In the rows, 128 means zero.
Rotation paths and how fast each direction turns (degrees each step):
Each turn is a multiple of 5 degrees from 10 to 175, or 0.
Each row of a path follows its step; steps can be skipped.
Rotation 1:
step 4: [131 125 128 128 119 128 142 136 130 129 123 123 143 119 123 126 129 112
 129 129 129 121 145 130 115 125 133 125 136 128 131 123 105 125 135 121
 124 137 141 122 141 125 128 135 131 119 121]
step 13: [119 135 130 119 124 121 130 139 129 115 121 142 133 127 124 126 135 133
 127 142 126 123 144 134 134 118 145 128 141 131 131 131 121 131 138 122
 125 148 126 124 133 127 129 135 117 127 140]
step 16: [113 139 115 133 126 120 140 145 111 131 128 129 126 122 126 118 123 118
 129 133 127 118 136 137 123 131 133 132 134 125 137 135 117 132 134 134
 145 130 123 133 133 138 132 130 123 117 134]
step 19: [115 134 135 131 116 124 147 144 132 119 126 141 127 128 132 123 127 126
 133 134 127 124 145 116 132 125 134 122 135 139 131 141 126 123 124 113
 137 130 127 120 133 138 130 120 134 121 120]
step 21: [129 123 133 123 126 134 135 134 141 130 122 120 139 121 125 123 127 120
 141 125 135 131 149 124 121 119 135 117 131 143 125 131 128 131 142 130
 121 136 132 116 138 126 132 144 132 119 119]
step 23: [124 119 138 113 121 129 128 131 124 115 116 126 130 103 121 133 125 135
 135 141 130 124 132 110 115 124 133 128 130 135 130 127 119 139 124 123
 132 125 132 119 133 137 129 128 120 122 130]
step 24: [118 123 117 115 133 123 119 131 126 137 121 125 129 128 122 123 111 122
 143 135 129 131 136 124 115 118 137 127 136 127 121 134 120 124 135 144
 129 150 125 127 120 132 132 126 123 126 120]
step 31: [123 132 135 117 119 126 139 120 120 118 127 135 135 113 136 112 113 111
 135 128 125 121 138 140 115 127 130 123 128 131 126 135 128 128 133 129
 128 115 128 118 137 137 115 131 127 132 126]
Speeds:
[130 128 126 129 127 129 127 131 122 127 131 127 130 125 127 128 123 128
 131 124 130 128 124 133 127 128 124 129 126 127 131 130 128 127 126 130
 129 127 124 126 128 130 123 131 128 125 128]  170
[126 128 128 123 129 129 130 125 130 129 129 126 128 130 127 128 130 128
 128 133 132 132 127 129 131 129 123 128 131 130 133 126 132 128 128 125
 126 128 125 128 132 132 126 129 126 129 127]  90
[130 129 125 132 128 128 128 128 130 128 132 127 133 127 125 128 129 127
 128 125 130 133 130 131 128 129 127 128 131 129 132 127 128 132 134 128
 131 131 131 131 128 124 132 130 128 129 130]  85
[126 131 129 127 126 126 127 128 127 130 123 126 126 133 127 127 123 130
 126 127 132 129 127 128 126 127 124 131 129 124 126 129 127 128 130 123
 133 126 130 129 126 129 130 128 134 128 128]  45
[131 125 132 124 127 124 128 134 130 128 128 128 131 131 131 131 129 127
 127 126 132 123 126 128 126 125 127 129 130 134 132 128 129 129 126 128
 128 130 129 128 128 126 128 125 129 129 128]  170
Rotation 2:
step 4: [138 138 129 130 138 122 127 129 114 125 124 123 133 149 133 137 131 123
 126 116 121 127 132 123 143 123 122 114 127 127 130 126 108 125 123 139
 122 126 126 134 143 120 131 142 137 124 118]
step 5: [133 130 132 137 127 134 120 136 113 107 133 118 139 123 137 123 134 129
 128 135 122 119 123 133 125 135 117 133 121 142 115 121 113 129 123 136
 139 137 132 114 131 134 126 138 132 122 131]
step 9: [133 128 113 134 128 141 122 140 121 114 130 122 135 132 137 126 138 138
 135 131 117 131 131 131 132 130 127 109 145 134 136 130 113 121 122 131
 128 119 131 132 137 137 133 138 139 126 138]
step 21: [128 134 128 125 125 132 125 123 111 122 144 128 133 133 132 131 126 128
 135 131 114 117 130 133 131 138 123 128 135 131 121 120 115 123 130 141
 126 149 135 115 131 113 124 146 129 125 117]
step 23: [125 120 130 148 108 136 124 138 123 125 122 128 128 136 134 138 135 116
 136 123 120 139 132 125 129 144 136 131 140 126 122 123 125 116 137 133
 117 124 136 129 127 136 131 135 112 123 132]
step 25: [124 148 120 122 115 141 127 140 118 116 138 139 135 134 137 122 128 125
 126 129 125 117 127 123 133 128 130 121 133 132 137 124 118 112 127 137
 124 130 134 134 140 125 137 131 141 122 142]
step 28: [121 122 131 139 122 128 126 144 129 125 133 128 125 136 137 133 116 123
 129 136 116 126 128 146 111 131 122 126 127 121 118 126 125 132 142 131
 110 111 118 132 114 125 140 134 119 126 133]
step 31: [145 133 120 130 123 128 115 132 126 135 120 119 138 129 129 114 127 120
 123 133 123 127 132 122 145 127 120 127 142 134 129 127 115 112 119 146
 123 126 123 125 126 116 145 135 133 127 129]
Speeds:
[126 126 130 130 129 132 126 129 125 129 123 130 125 133 128 131 128 131
 131 127 126 127 130 128 127 129 129 127 127 127 127 129 134 126 129 127
 130 124 125 134 127 130 126 129 126 129 128]  70
[131 131 128 128 131 133 128 126 126 130 127 131 128 127 127 125 128 131
 130 131 130 125 128 129 128 129 127 136 127 130 130 130 127 126 125 131
 131 132 126 126 126 124 128 132 126 130 129]  70
[126 131 130 128 125 128 130 125 129 128 125 127 130 129 125 127 129 129
 127 121 128 125 131 123 132 128 129 130 132 127 127 127 130 125 132 129
 127 127 131 128 130 123 132 129 129 126 127]  175
[125 126 121 127 130 128 128 133 131 126 128 131 127 129 126 125 131 132
 126 129 127 133 126 125 130 133 126 131 128 129 127 128 129 128 128 129
 125 128 128 130 131 124 125 126 129 128 130]  45
[127 127 127 129 122 131 134 129 125 130 131 126 129 128 128 129 127 134
 127 130 130 125 129 127 124 130 130 129 125 127 124 126 128 125 128 130
 125 129 130 125 130 132 126 127 128 128 128]  160
[129 129 126 125 124 127 129 125 129 128 133 130 123 130 131 126 126 127
 125 124 127 130 126 128 129 129 129 131 129 129 129 135 130 125 126 127
 130 124 126 125 129 133 129 130 126 128 130]  65
[132 131 127 132 126 130 127 129 128 125 127 129 128 132 129 123 128 123
 132 128 132 128 125 126 130 129 127 128 125 124 130 125 133 129 128 125
 127 128 127 125 129 129 126 128 131 126 128]  40
[131 129 131 124 126 129 126 130 129 130 129 131 130 130 129 128 128 123
 128 133 127 127 132 125 132 127 130 129 126 131 126 126 128 126 124 127
 128 127 130 129 131 127 127 122 123 129 126]  170
Rotation 3:
step 0: [136 130 116 130 116 141 131 116 122 125 137 124 121 135 119 143 129 117
 125 132 122 126 134 137 135 127 120 136 136 125 117 108 119 118 123 137
 138 126 128 136 129 127 133 128 127 125 117]
step 1: [139 122 118 135 119 137 130 135 128 118 127 126 125 124 118 131 132 123
 140 125 117 127 134 128 126 135 130 121 139 151 141 132 133 126 125 132
 123 126 141 139 126 140 131 131 112 132 116]
step 11: [126 126 123 127 116 134 112 118 115 123 131 119 109 126 121 136 124 143
 115 126 132 130 125 145 124 130 121 136 138 124 129 117 120 117 131 125
 139 127 122 131 118 130 131 131 138 128 126]
step 12: [143 136 123 131 116 135 130 140 125 125 112 120 113 132 119 132 126 130
 133 134 129 118 139 127 128 120 126 128 149 137 121 130 133 132 135 130
 130 123 135 123 116 138 140 130 122 124 120]
step 14: [116 115 120 127 106 136 119 120 123 127 141 127 115 131 133 128 140 144
 121 115 122 139 127 137 121 139 115 129 135 121 135 123 132 131 126 123
 130 127 127 128 123 122 127 125 136 124 133]
step 17: [126 116 114 121 110 134 122 128 129 122 133 141 120 128 130 121 150 132
 144 125 120 134 130 123 130 137 122 120 145 129 133 125 134 139 131 128
 122 123 136 125 128 121 129 121 129 122 135]
step 19: [120 127 120 133 121 138 117 134 127 119 134 118 113 124 114 145 115 127
 122 125 125 120 128 130 128 125 119 134 135 130 124 116 120 115 130 132
 122 130 126 150 128 134 126 127 121 132 121]
step 21: [130 124 130 134 121 119 126 133 117 123 144 138 128 136 130 125 145 123
 135 127 126 126 123 118 144 137 117 116 131 131 137 124 125 130 126 111
 126 112 133 126 128 121 130 120 131 119 115]
Speeds:
[128 126 130 131 125 126 128 136 125 133 127 132 131 128 129 127 125 126
 129 129 128 128 128 130 130 127 126 128 123 130 129 126 129 127 126 127
 128 129 129 127 121 129 128 127 127 129 128]  130
[128 134 130 130 130 129 131 130 128 133 130 125 125 130 125 131 128 126
 129 125 129 127 124 127 130 129 128 129 129 123 126 124 131 126 129 127
 124 126 132 124 129 128 130 129 125 125 130]  115
[125 126 130 130 134 128 129 132 133 127 130 124 127 124 124 129 128 129
 126 127 129 126 128 127 129 128 127 127 126 131 132 132 125 129 124 125
 127 128 129 130 128 126 131 128 128 127 125]  125
[129 127 129 129 128 128 131 128 125 127 130 128 126 123 131 127 133 129
 127 124 126 128 125 123 126 123 126 133 125 125 131 127 129 129 129 125
 132 132 130 128 129 127 127 124 131 128 128]  95
[130 128 130 129 129 127 129 129 125 126 125 125 130 124 126 128 125 129
 129 121 132 132 130 129 127 133 126 126 128 129 128 127 128 124 131 127
 129 128 130 130 128 130 122 128 131 128 128]  80
[127 127 128 124 124 127 129 127 129 131 131 126 127 127 128 120 125 126
 130 126 127 129 129 129 132 127 127 126 127 129 132 130 129 128 131 125
 128 126 124 127 132 127 128 129 126 124 130]  95
Rotation 4:
step 0: [131 128 117 122 142 131 122 140 134 119 139 128 131 137 136 111 130 139
 138 132 127 122 127 114 132 130 118 133 136 116 123 127 124 121 122 130
 133 143 129 129 124 124 125 107 126 114 127]
step 2: [146 140 125 131 123 129 133 140 131 127 126 140 124 128 126 125 143 129
 135 130 121 135 122 129 123 128 146 128 140 136 116 137 122 122 131 141
 124 127 116 123 121 134 122 111 126 125 116]
step 4: [123 125 114 127 133 132 130 145 133 116 131 127 131 131 130 107 134 136
 145 132 132 125 125 127 122 129 120 132 147 124 121 135 126 129 125 126
 139 128 122 149 120 116 128 130 127 125 119]
step 6: [138 138 122 124 123 130 136 127 122 120 135 126 121 122 126 118 146 133
 133 135 126 128 123 136 129 118 141 126 134 137 130 122 139 113 123 137
 138 144 122 123 115 135 127 111 132 126 119]
step 17: [135 122 130 133 124 130 132 129 126 124 135 123 133 130 142 110 128 123
 144 128 115 117 120 136 118 117 129 146 135 124 120 139 126 121 140 141
 125 133 130 122 136 122 130 114 134 130 122]
step 19: [138 115 130 116 127 132 136 136 144 130 135 130 117 130 116 131 142 130
 143 133 135 133 113 119 126 115 131 126 134 116 121 129 136 128 135 132
 132 134 121 141 134 131 122 120 136 124 120]
step 20: [122 125 123 126 129 130 124 130 130 118 135 132 132 127 120 109 131 131
 128 141 131 129 116 146 126 123 137 118 135 124 111 139 121 129 134 131
 146 142 140 116 123 134 122 130 124 131 122]
step 32: [142 127 125 131 124 135 128 125 139 127 127 114 121 132 124 118 129 127
 137 144 125 132 120 126 131 139 137 137 121 119 120 130 133 113 122 149
 138 144 120 116 134 131 128 127 128 123 131]
Speeds:
[127 131 130 129 128 128 127 126 124 131 127 131 126 129 135 129 126 128
 129 131 126 129 131 126 129 129 134 127 136 127 126 125 127 131 130 127
 129 127 129 128 128 131 127 128 129 129 128]  115
[130 127 130 130 128 132 130 130 127 126 129 130 130 126 129 126 127 129
 125 124 126 122 130 128 126 135 125 131 131 127 125 127 132 127 133 128
 127 126 129 128 128 126 130 130 126 130 129]  80
[129 128 128 126 129 126 128 123 128 127 124 129 130 128 129 123 129 123
 128 130 132 123 129 125 132 129 129 127 129 131 131 125 129 127 124 131
 130 132 130 127 130 123 130 129 125 130 128]  125
[126 128 126 129 130 127 130 123 128 129 130 130 130 129 130 130 129 127
 128 129 128 127 126 129 131 130 121 135 131 129 131 128 126 126 126 127
 126 127 129 128 127 131 124 128 132 127 122]  85
[126 129 129 127 131 131 127 127 128 126 127 124 129 133 129 130 130 128
 129 130 125 133 126 122 126 131 126 133 127 128 126 125 129 130 126 126
 130 128 129 132 127 124 130 129 127 126 130]  100
[128 128 131 127 130 132 123 127 124 131 131 131 132 125 128 129 128 128
 127 133 131 130 126 131 128 129 127 127 124 132 128 130 128 127 129 123
 129 128 130 126 128 128 127 132 125 128 128]  170
Rotation 5:
step 2: [129 132 123 128 134 135 128 129 137 132 116 134 136 130 125 115 136 121
 114 119 123 115 132 129 127 133 132 128 114 111 117 130 132 118 121 128
 123 146 124 132 123 135 128 117 129 131 129]
step 9: [129 128 133 122 122 125 129 133 130 138 122 129 127 118 120 132 132 143
 138 136 120 126 113 135 137 136 126 135 134 126 127 147 122 112 113 125
 135 137 133 121 127 123 127 143 121 126 133]
step 15: [124 138 123 113 116 138 136 147 129 136 126 133 129 137 138 139 133 133
 131 129 121 123 132 125 124 145 128 130 127 132 124 131 129 120 120 117
 139 133 133 134 124 125 127 128 119 141 131]
step 25: [133 138 125 124 135 141 120 130 132 140 125 129 115 138 131 123 133 129
 119 129 135 127 135 118 143 138 131 133 121 124 141 124 132 127 132 126
 136 124 121 126 117 131 111 143 127 135 138]
step 26: [115 113 126 137 133 137 135 123 116 126 128 134 125 125 124 146 123 130
 136 116 135 144 126 129 130 133 122 129 124 124 134 130 134 115 118 133
 123 128 132 127 116 139 125 134 130 119 118]
step 27: [119 137 117 125 127 129 133 128 133 140 138 127 127 135 138 126 144 120
 133 128 130 116 128 126 127 124 124 138 133 127 109 129 131 119 109 144
 129 121 132 131 130 128 122 126 133 121 137]
step 33: [113 144 125 128 125 132 121 116 123 125 130 138 121 134 130 126 152 131
 125 126 127 124 136 126 122 124 136 136 120 117 121 115 125 135 120 125
 134 132 134 129 130 126 131 138 121 121 120]
step 34: [119 138 134 126 134 142 137 125 131 143 124 115 122 112 121 122 120 125
 134 125 131 140 124 138 128 131 145 121 121 120 130 133 125 128 118 123
 127 127 122 118 135 135 125 126 126 122 134]
Speeds:
[131 131 129 127 129 126 129 125 124 130 130 130 135 132 125 129 129 128
 134 131 126 128 126 129 129 128 126 129 129 128 127 126 129 125 129 129
 127 128 129 125 126 123 126 125 129 125 127]  80
[126 131 123 125 126 129 126 129 129 132 129 125 128 131 130 129 130 127
 124 129 126 124 122 127 128 130 126 129 127 132 131 130 129 128 128 124
 132 128 127 128 130 126 129 131 131 125 130]  175
[127 129 132 128 126 125 129 128 125 128 127 125 128 125 121 124 129 127
 127 128 124 125 127 126 123 126 128 127 129 124 129 129 131 131 125 127
 129 133 126 126 127 127 130 129 130 131 126]  10
[130 125 123 123 129 126 132 126 129 130 128 123 128 127 125 127 129 132
 131 125 129 126 131 133 128 127 127 130 126 130 124 129 126 127 131 125
 130 131 129 129 127 128 129 127 128 130 128]  55
[125 128 128 131 126 126 129 129 129 126 128 132 127 129 128 130 129 130
 127 129 127 127 131 128 132 131 123 128 129 129 120 129 129 127 123 126
 128 130 129 130 132 124 130 130 128 128 123]  120
[125 128 127 126 129 124 129 127 122 129 127 128 127 133 127 132 126 125
 126 131 130 132 130 128 126 129 131 130 131 128 126 125 127 127 128 125
 131 130 123 130 125 131 131 130 125 128 127]  100
Rotation 6:
step 4: [109 133 125 134 119 130 140 151 133 116 121 135 115 113 134 130 131 139
 142 122 121 127 131 126 130 123 131 126 126 120 141 133 128 129 112 134
 136 138 131 134 141 135 121 130 133 128 130]
step 8: [119 127 133 135 132 139 116 123 121 141 126 123 148 122 142 134 133 125
 114 125 132 129 137 135 127 126 123 135 140 141 135 131 134 121 116 120
 124 144 129 124 145 135 135 141 125 135 124]
step 9: [133 122 132 138 123 136 129 133 118 130 132 134 119 121 121 122 121 142
 113 115 126 137 128 122 128 123 120 139 128 120 143 128 133 124 123 139
 137 136 133 137 140 132 109 142 116 137 139]
step 17: [123 130 139 136 125 129 108 143 112 117 139 126 130 119 125 133 132 140
 129 114 121 137 133 129 120 116 132 144 128 125 145 131 126 136 130 127
 123 129 136 123 128 126 126 141 136 142 124]
step 19: [109 133 141 132 129 153 132 145 129 127 123 130 127 116 137 135 125 126
 123 128 118 126 124 120 113 134 119 126 135 125 122 130 130 128 118 118
 144 139 121 125 143 130 128 133 124 139 128]
step 21: [127 117 116 131 140 138 138 136 124 141 127 124 134 116 124 113 119 136
 131 137 123 138 138 141 134 138 121 124 127 136 138 117 131 120 105 126
 131 127 129 132 125 135 119 133 127 142 122]
step 27: [120 118 124 132 129 142 128 139 121 136 137 125 120 121 130 120 132 136
 118 113 111 126 125 130 126 124 126 133 119 127 126 139 140 121 122 129
 134 139 118 133 136 116 104 134 126 137 139]
step 33: [128 122 124 137 133 135 130 141 106 118 133 117 123 123 124 123 128 136
 121 109 132 147 131 142 121 110 135 123 129 132 134 129 128 131 126 129
 141 130 137 125 124 136 126 115 134 134 122]
Speeds:
[128 128 128 128 128 133 125 129 127 128 132 125 128 126 128 130 126 130
 127 127 130 126 128 127 126 131 129 129 128 129 132 129 129 130 124 129
 130 125 125 127 129 129 135 127 132 122 123]  160
[129 130 125 125 126 126 132 125 133 126 125 129 128 130 125 127 126 130
 130 126 130 129 131 127 128 127 132 129 130 127 133 130 127 132 129 130
 129 130 130 128 126 131 125 131 131 127 124]  135
[130 125 129 131 127 124 129 127 126 128 129 125 130 130 129 130 127 129
 129 130 125 128 123 126 129 130 127 132 128 130 135 121 128 130 128 130
 130 127 128 127 123 127 126 129 126 131 128]  95
[131 130 126 127 129 130 130 131 128 129 127 126 125 127 129 130 128 128
 128 126 129 128 129 125 125 131 131 123 131 130 127 127 128 124 129 135
 130 125 124 128 127 132 123 126 126 129 130]  120
[126 128 131 129 132 128 130 128 129 132 128 131 127 130 124 126 129 131
 129 126 126 128 126 128 126 134 123 130 127 129 127 132 128 129 130 127
 129 125 125 124 128 131 128 134 125 129 128]  40
